Some points:
[ 19   4 -17 -36   9  51 -33  -2 -26   2  -4  18  12 -22  -7 -24   5  21 -43 -25 -18   4 -15   4  -6  -2  -5  -6 -17 -21  28 -23 -27   5  27 -22 -31   6 -22   5  -2 -17  -7 -24  37  32  22  63]
[-12 -19  -4 -63 -12  12 -30  33  11  37   2 -14  -5  -3  10  22 -12   1  -1 -11   0   1  13 -27  -6 100 -12 -11 -17   5  -5 -24   1 -15  -1 -13 -36 -26   7  19 -10   7  27   5 -23 -40 -26 -32]
[ 20 -22  36  14  -1   4   8  14  -1  10  94 -24 -17  19 -11 -29   6 -29  -3 -25  16 -20  -7 -32  13 -26 -13 -14 -13 -32 -20 -49 -17   7  12   1  21 -37 -11  15 -27 -51 -29 -17 -23   9  11 -24]
[  0  15  71 -10  41  25  24 -22 -22   3  -4   5  -2 -38  -5  -9   4  15  -1  68  -4   5  23 -28 -21  -7 -10   3  28  11  27   7 -25  32   4  15  -6 -37 -39 -19 -28 -18  -7   6  18 -33 -12 -23]
[ -8  27 -25  -1 -31  -7  23  61  21  27 -42 -12  -5 -21 -36 -22  13  -1 -10  10  -8   0 -24  48  -7 -14 -17 -22  16 -32 -18 -43  10  -3  10 -23  24   5 -29   8 -33  41  12 -10  -2 -20 -22 -33]
[ 19  -9  12 -40  -1  -6   7 -18 -12 -21 -11  22   0  18  -3  37   5  10 -42 -12   1 -14  -3  16  39   2  18  50  18 -27 -49  44  44  -4  -4  39  -7  19   6  12 -42 -15 -25 -25  -6  32 -45 -16]
[  2 -14 -37   0 -32  -6  15 -11   6  -1 -11  34 -13  16 -20 -10 -15 -25   3   4 -12   1 111   8 -19  69  -7 -14   4  30 -22 -23   0  11   0 -38  -2 -27 -13 -11 -14  -8  -7  -1  -3  34  13  -3]
[ 21  29  14 -13 -12 -28  -2 -15   7   0 -15   2  36 -17 -21 -42 -39  -3  14 -19 -32  33 -30 -36  -3  16   1  -9 -39  14 -39   1  44 -18  -9  37  -5  13  16 -38  -8 -11 -31 -12  -1  -3 -20  39]
[ -8  10  -9 -10  14   7 -23 -24 -31 -13  15  10 -16  10  -8   2   0 -20  -4 -13  66 -24 -39 -20 -15  19 -11 -20 -10  31 -12  -6   8  75 -11 -17  78   4  28 -11  -1   3  25 -22  11   0  -6 -10]
[ 69 -40  78  21 -24  -2 -40  14  -1 -19   8   3 -11  12  -4   5 -15  -3 -13  49   3  11  -9  17 -31 -27  -6  14   7  20  15 -22   7 -24  -5 -47   4   1  -8 -32  15 -13   8 -20 -13 -18  -5 -10]
[-24  17 -12 -12  57 -22 -22   5  -4 -26  36 -11  17 -12 -35   6   2  17  33  18   7 -32   6  -1   0  -9  14   1  53  -5  14 -44  -2 -18  20 -20  11 -13  38 -32  50 -12 -21 -16 -11  13 -32 -14]
[ -1  20   5  10 -21  -2  22 -30  -2 -20 -30 -11  -4 -26 -13  13  20 -17  22 -13  22  -2  15   4   3 -24 -20 -32 -10  99  -8 -15  -6  -7  11 -22 -30   7  38 104  -6 -20  -3 -16   3   4 -23 -11]
[-19  -1   2 -11 -46  -1 -41 -21  10 -26 -39  -7  -6  12 -23  27  20  12  -3 -24 -12 -11  14 -18  -3 -26   3 -35  -2 -31  13   3 -28   3 -38  29   5  -2 -44 -13  23 -37  14 -26 -13 -31 -11  59]
[ 16  16  -9   9  26 -14  15  38 -43  -8  -4  -5  -8  28 -12 -15  27  -6 -47 -28 -26 -29  48  -4  -6  27 -38  -5  -3  10 -17   4 -10 -44 -27 -15  13   0  17  18   5  35  -7  27  21 -46  -9  -6]
[-15 -31 -29 -23  -9  -6   3   6  -9   2  12 -22  16  15   6 -16 -26  20 -17  -3 -23  11   4 -10 -20 -53 -18  29  -2  42 -18 -23  -8  90 -25  -3  29 -44  61  43  24   4  11 -19  -3  -7  -3  -1]
[  1  23 -36  13   0 -28   5  -9  19 -17   4  50  -5 -12   1   8 -45   4 -34  17   2 -16 -23  -3  88 -18 -38  15  -4   6 -18 -14 -18  -4  -9   5 -26 -16 -14 -24 -13 -14  64  64 -16  10   3 -12]
[  0  -4  -1  64   5 -17   7  14  24  15   5 -13  68   0  45  24  -3  21  -3 -25 -15   7  13  19  -7  30  -8   8  14  -1   4  33 -14  22  50  33  12  55  -4  -6   4 -50  20 -22  29  -3 -20 -11]
[  4 -18  42 -22  -9 -14  22 -15 -15 -10 -14 -27  11  28 -21 -26  10 -25   3  87 -15 -15 -22 -18  13  18  23  -6 -13 -29  19 -11 -11  -5 -21 -16  -8  25  -5  13  43 -22  20  -1  58  21  35 -20]
[-46 -18  42 -14  51 -23  -3   5  -8   7 -45  -1 -52  -6  35 -23  14  -5  -3 -22  30  37   3   7  -9  -2   6  -1  51  -1 -12 -29   6 -20  16  30  14  -9  14 -15  34 -21  14  -2  -3  20  50  -7]
[ 12  10  21  -8  42  17   1  34  31 -11  12  31   0  10  -8  -1 -14 -29   9  21 -10  15 -13   3  30  17  -2 -15  77  12  27  24  -1  21 -28   4  20   3  28  24  21  -3 -24 -30 -16 -29  50  21]
[-27  32  37 -38 -11   7  48  -6  24   6  29   0  25  28   8  38 -22 -15  32 -22  12  -9  14  48  -6 -33 -26  -6 -15  -8 -24   6 -11 -18   8  13 -16   7 -21 -14   8  75  14   2  18  -9  20   7]
[ 10  59  -8  38 -15   5  12  -2 -28  26  -4  12 -11  53  50  37   2   1  26  40  10  30  -8  39 -22   9 -14  -4 -14 -47  -7   8  -8 -14  41  22   3 -25  36  20  19   5  -9  25 -18  16 -22  34]
[-14 -17 -11   3  18  -5  33 -16  -4 -19 -19  -4  44 -11  -7  30 -25   4 -27 -17  16   9 -13 -10 -20   9  74  23 -17  -8  45 -45  -7 -26  -9  -6  23   4 -10  17 -42  -9  -1  17  -7 -21  25  45]
[ 22  10  -9  22 -31 -11 -34  -5   4   1   5   7  11  -2   3 -41  -7  68  16  -7  42 -35  21 -10  -5   4  47  19  10   3  -4  15  12  -9  32  52   4  11 -27  36  17   9  -6  19  17 -13  47  -6]
[  0  42  28  -1 -27  32 -31  12  19  -2 -27  36   8 -22   5  -2   3 -24  24 -36 -21   1  10 -22  57  -9  15  72 -18 -24  14  17 -13  -1 -16 -34  25   3  17  -3  -6   5  22  33  -5  43 -21 -26]
[-24  15   5  16 -20  -5 -28 -50  27  52  -2 -47  50  19  24  15  31 -13 -35  11  27   0   3  11   4  -9 -19  -5  19   4  17  29 -10 -14   1  -2   1  -3  23 -26 -24  49 -33  36 -19  38   3  -8]
[-43 -31 -15  19 -19  63  -9 -11   2  -6 -15 -25 -48   1  -8 -16 -26 -20  -4   0 -31 -35 -27 -19   4  -9  15  -2  10   8 -21  23 -11 -27  35 -20 -11 -12   2 -26 -16 -17  -7   1  40 -27  -5  66]
[-12 -12   3  13   2   1  21  45  -7 -23  -8 -33 -24 -24 -31 -26 -11 -10 -30 -12  25  -5  17  41  15  45  -7   1 -52  14  24  22 -23  14 -12   1 -21 -20 -18   3  37  33 -24  -4 -43   9 -33   1]
[  9  -2 -16  30 -27  13   8  17 -31  16   8  -9 -32 -16  25  50 -22  17 -14  -4 -27  -4  -3 -35  -8  -7  22  -5  17  11   6 -32  29  25 -11  46 -15  74 -16 -19  14  15 -21  17   4  21   2  -4]
[ 36  18  -7 -30  23 -19  -8  20  82 -42  -5 -32 -13   2  11  22  -1 -11  -2  -4  -6  -1   0 -18 -36 -27 -13 -13  -3 -24  -2  41  23  20  23 -15  -9   0 -16   4  -9  19  13  82  -7  36 -11   1]
[ 18 -25  -2  -2   1 -45 -10 -10  -7   6 -10  10 -34 -12   0   6 -28  -4  -2  13  -8  -4  -3   8  13 -14  35 -31 -20 -23  82   8  -9  -9  -8  10 -23 -27  28 -12 -37   4 -14 -23  85 -17  26 -26]
[ 12  12 -46  -9  12   2 -19 -29  -6   1 -18  -3   2 -26  35 -10 -20 -36   8   6 -13 -60 -11   6 -32 -14   6  39 -21 -11 -24  19  11  -5 -17  -5 -29  37 -17 -12  -3 -28 -25 -26 -46 -28  22 -14]
[ 30 -30 -32 -24   4   9  63 -12   3  53  -9  23 -17  31 -14 -16  83   0  39   2  41  23   0  21  26 -25   5   3 -14  26  15   1   2  18  28  -7  -5  27  26 -19  10  11   2  14 -20 -36 -17  20]
[  2 -38 -13  14 -20 -15  11  19   9 -46  -4   6  -4 -14  31 -22  50   7  42  -7   0  -9 -24  -2 -17  50 -43   1   8  -5  -9 -18 -44  -8 -42   6 -20  -7   6  -3 -35  57 -11  -7   3   8 -18   5]
[-47 -17 -12   4 -19  -2  -7  -6 -19 -18   5  36  21 -12  10   1   7  -6   5   8 -13   4   2 -19  34 -17 -64  40 -30 -13  29  23 105 -15   6  10   4  -6 -29   3  -2 -14 -13  -5  -5  -1  -2 -11]
[ -3   5 -20   6   2  30 -11  31 -31   3  27 -23  15 -41  13 -16   6   0   4  21   3  -3  29   5  -8 -27  43 -33  -3  -7  -8  23  38 -24 -41  14 -10   9   5 -10 -38 -13  59 -16 -13  18   6  49]
[-10  25 -12  11  11   6   3   9  53  55  20  20  -3  15 -14  31  46   2  -5 -11 -28   3 -45  49 -40  -4  11  13 -29  32  -8  20  -3  -9 -31  14   7 -28 -32  -6  11  -3  -8  31  22  42   4 -16]
[ 20 -17 -21  50  64  18   9 -28 -19  29 -21 -21  10  34 -22   2 -15  13  53 -34  40  62  -9  -9   9  -6   3   7  40 -26 -19   6   4  -1  -7 -22 -42 -21 -12   1  45  10  11 -14   6  -6  -2 -14]
[-27  14  -9  24  10   2  -2  13 -12 -28   1  -2   7  42  11  -1  10  69   4   1 -24  38  -8 -26   3  -5  43 -25 -22  14   1  33 -20 -14  50   2  -8  34  -5 -15  -4   7   4 -29 -39   1  45 -50]
[ -3 -38  16 -14  -5 -25  -8 -49 -17   5  77  21 -24 -56  -1  -9 -17   0   6  -5 -16  30 -11  12  -3  -2   6 -27  20 -17 -12  12 -18  13  -1 -37  62  12  -5  21  22   9  -5  10 -17 -20 -22   0]
These points spread out most along one direction. Take the direction at right angles to it along which they spread out most. Go by this last direction. How far along it is each point below, from 0 to 99? The average is 50, and the first point in the table lies past the average. One standard deviation of the points above along it is 16.
[ -3 -38  16 -14  -5 -25  -8 -49 -17   5  77  21 -24 -56  -1  -9 -17   0   6  -5 -16  30 -11  12  -3  -2   6 -27  20 -17 -12  12 -18  13  -1 -37  62  12  -5  21  22   9  -5  10 -17 -20 -22   0] ~ 44
[-15 -31 -29 -23  -9  -6   3   6  -9   2  12 -22  16  15   6 -16 -26  20 -17  -3 -23  11   4 -10 -20 -53 -18  29  -2  42 -18 -23  -8  90 -25  -3  29 -44  61  43  24   4  11 -19  -3  -7  -3  -1] ~ 31
[-46 -18  42 -14  51 -23  -3   5  -8   7 -45  -1 -52  -6  35 -23  14  -5  -3 -22  30  37   3   7  -9  -2   6  -1  51  -1 -12 -29   6 -20  16  30  14  -9  14 -15  34 -21  14  -2  -3  20  50  -7] ~ 52
[  2 -14 -37   0 -32  -6  15 -11   6  -1 -11  34 -13  16 -20 -10 -15 -25   3   4 -12   1 111   8 -19  69  -7 -14   4  30 -22 -23   0  11   0 -38  -2 -27 -13 -11 -14  -8  -7  -1  -3  34  13  -3] ~ 28
[ 69 -40  78  21 -24  -2 -40  14  -1 -19   8   3 -11  12  -4   5 -15  -3 -13  49   3  11  -9  17 -31 -27  -6  14   7  20  15 -22   7 -24  -5 -47   4   1  -8 -32  15 -13   8 -20 -13 -18  -5 -10] ~ 57
[ 20 -22  36  14  -1   4   8  14  -1  10  94 -24 -17  19 -11 -29   6 -29  -3 -25  16 -20  -7 -32  13 -26 -13 -14 -13 -32 -20 -49 -17   7  12   1  21 -37 -11  15 -27 -51 -29 -17 -23   9  11 -24] ~ 45
[  4 -18  42 -22  -9 -14  22 -15 -15 -10 -14 -27  11  28 -21 -26  10 -25   3  87 -15 -15 -22 -18  13  18  23  -6 -13 -29  19 -11 -11  -5 -21 -16  -8  25  -5  13  43 -22  20  -1  58  21  35 -20] ~ 64
[ 18 -25  -2  -2   1 -45 -10 -10  -7   6 -10  10 -34 -12   0   6 -28  -4  -2  13  -8  -4  -3   8  13 -14  35 -31 -20 -23  82   8  -9  -9  -8  10 -23 -27  28 -12 -37   4 -14 -23  85 -17  26 -26] ~ 69
[-27  14  -9  24  10   2  -2  13 -12 -28   1  -2   7  42  11  -1  10  69   4   1 -24  38  -8 -26   3  -5  43 -25 -22  14   1  33 -20 -14  50   2  -8  34  -5 -15  -4   7   4 -29 -39   1  45 -50] ~ 66
[ -8  27 -25  -1 -31  -7  23  61  21  27 -42 -12  -5 -21 -36 -22  13  -1 -10  10  -8   0 -24  48  -7 -14 -17 -22  16 -32 -18 -43  10  -3  10 -23  24   5 -29   8 -33  41  12 -10  -2 -20 -22 -33] ~ 30
[ 16  16  -9   9  26 -14  15  38 -43  -8  -4  -5  -8  28 -12 -15  27  -6 -47 -28 -26 -29  48  -4  -6  27 -38  -5  -3  10 -17   4 -10 -44 -27 -15  13   0  17  18   5  35  -7  27  21 -46  -9  -6] ~ 27
[  0  15  71 -10  41  25  24 -22 -22   3  -4   5  -2 -38  -5  -9   4  15  -1  68  -4   5  23 -28 -21  -7 -10   3  28  11  27   7 -25  32   4  15  -6 -37 -39 -19 -28 -18  -7   6  18 -33 -12 -23] ~ 57
[ 36  18  -7 -30  23 -19  -8  20  82 -42  -5 -32 -13   2  11  22  -1 -11  -2  -4  -6  -1   0 -18 -36 -27 -13 -13  -3 -24  -2  41  23  20  23 -15  -9   0 -16   4  -9  19  13  82  -7  36 -11   1] ~ 44
[ 12  12 -46  -9  12   2 -19 -29  -6   1 -18  -3   2 -26  35 -10 -20 -36   8   6 -13 -60 -11   6 -32 -14   6  39 -21 -11 -24  19  11  -5 -17  -5 -29  37 -17 -12  -3 -28 -25 -26 -46 -28  22 -14] ~ 68
[ -8  10  -9 -10  14   7 -23 -24 -31 -13  15  10 -16  10  -8   2   0 -20  -4 -13  66 -24 -39 -20 -15  19 -11 -20 -10  31 -12  -6   8  75 -11 -17  78   4  28 -11  -1   3  25 -22  11   0  -6 -10] ~ 36
